[[123 136]
 [147 143]
 [148 140]
 [137 143]
 [146 150]]
|
[[136 143 140 143 150]
 [123 147 148 137 146]]

[[131 124 131 156 137 122]
 [133 127 133 121 126 131]
 [133 120 130 139 136 126]
 [132 123 131 142 139 126]
 [131 128 118 119 132 132]
 [130 118 125 140 125 126]
 [138 131 123 124 128 130]]
|
[[122 131 126 126 132 126 130]
 [137 126 136 139 132 125 128]
 [156 121 139 142 119 140 124]
 [131 133 130 131 118 125 123]
 [124 127 120 123 128 118 131]
 [131 133 133 132 131 130 138]]

[[130 127 126 146 140 124 145 136 143 132 131 128]
 [103 127 124 116 119 124 113 127 113 114 115 105]
 [128 121 147 105 104 152 126 122 116 123 124 140]
 [124 117 127 112 128 132 125 148 114 124 123 141]
 [127 133 138 135 137 126 138 130 143 137 131 128]
 [132 148 135 131 135 136 136 127 142 120 137 136]
 [135 142 141 117 118 141 125 119 107 111 134 130]]
|
[[128 105 140 141 128 136 130]
 [131 115 124 123 131 137 134]
 [132 114 123 124 137 120 111]
 [143 113 116 114 143 142 107]
 [136 127 122 148 130 127 119]
 [145 113 126 125 138 136 125]
 [124 124 152 132 126 136 141]
 [140 119 104 128 137 135 118]
 [146 116 105 112 135 131 117]
 [126 124 147 127 138 135 141]
 [127 127 121 117 133 148 142]
 [130 103 128 124 127 132 135]]

[[126 126 107 125 127 124 130 106 124]
 [125 120 106 123 132 120 119 101 124]
 [129 129 148 130 129 130 124 149 134]
 [132 139 127 134 120 139 153 135 122]
 [131 138 117 133 121 138 155 126 119]
 [131 138 116 133 120 138 155 124 119]]
|
[[124 124 134 122 119 119]
 [106 101 149 135 126 124]
 [130 119 124 153 155 155]
 [124 120 130 139 138 138]
 [127 132 129 120 121 120]
 [125 123 130 134 133 133]
 [107 106 148 127 117 116]
 [126 120 129 139 138 138]
 [126 125 129 132 131 131]]

[[103 128 112 125 137 129]
 [119 128 120 125 127 129]
 [109 132 114 125 127 129]]
|
[[129 129 129]
 [137 127 127]
 [125 125 125]
 [112 120 114]
 [128 128 132]
 [103 119 109]]

[[132 137 107 132]
 [110 108 130 127]
 [131 135 146 119]
 [115 110 123 132]]
|
[[132 127 119 132]
 [107 130 146 123]
 [137 108 135 110]
 [132 110 131 115]]

[[137 133 131 115 141 128 122 126]
 [136 128 134 111 140 114 121 133]
 [126 136 128 127 129 134 134 122]
 [129 137 130 129 132 131 123 121]
 [131 126 132 126 133 128 124 129]
 [122 130 123 142 111 140 153 127]
 [118 128 131 133 126 135 130 127]
 [132 126 143 107 150 115 113 137]
 [138 127 124 121 133 117 121 127]
 [124 123 120 137 127 132 128 126]]
|
[[126 133 122 121 129 127 127 137 127 126]
 [122 121 134 123 124 153 130 113 121 128]
 [128 114 134 131 128 140 135 115 117 132]
 [141 140 129 132 133 111 126 150 133 127]
 [115 111 127 129 126 142 133 107 121 137]
 [131 134 128 130 132 123 131 143 124 120]
 [133 128 136 137 126 130 128 126 127 123]
 [137 136 126 129 131 122 118 132 138 124]]

[[128 142 131 141]
 [127 104 107 126]
 [115 110 127 111]
 [111 128 120 105]]
|
[[141 126 111 105]
 [131 107 127 120]
 [142 104 110 128]
 [128 127 115 111]]

[[115 120 118 115 120 120 133 127 140 138 134 125 106 148 113 146]
 [117 144 138 137 131 133 106 120 140 142 106 111 123 119 116 142]]
|
[[146 142]
 [113 116]
 [148 119]
 [106 123]
 [125 111]
 [134 106]
 [138 142]
 [140 140]
 [127 120]
 [133 106]
 [120 133]
 [120 131]
 [115 137]
 [118 138]
 [120 144]
 [115 117]]
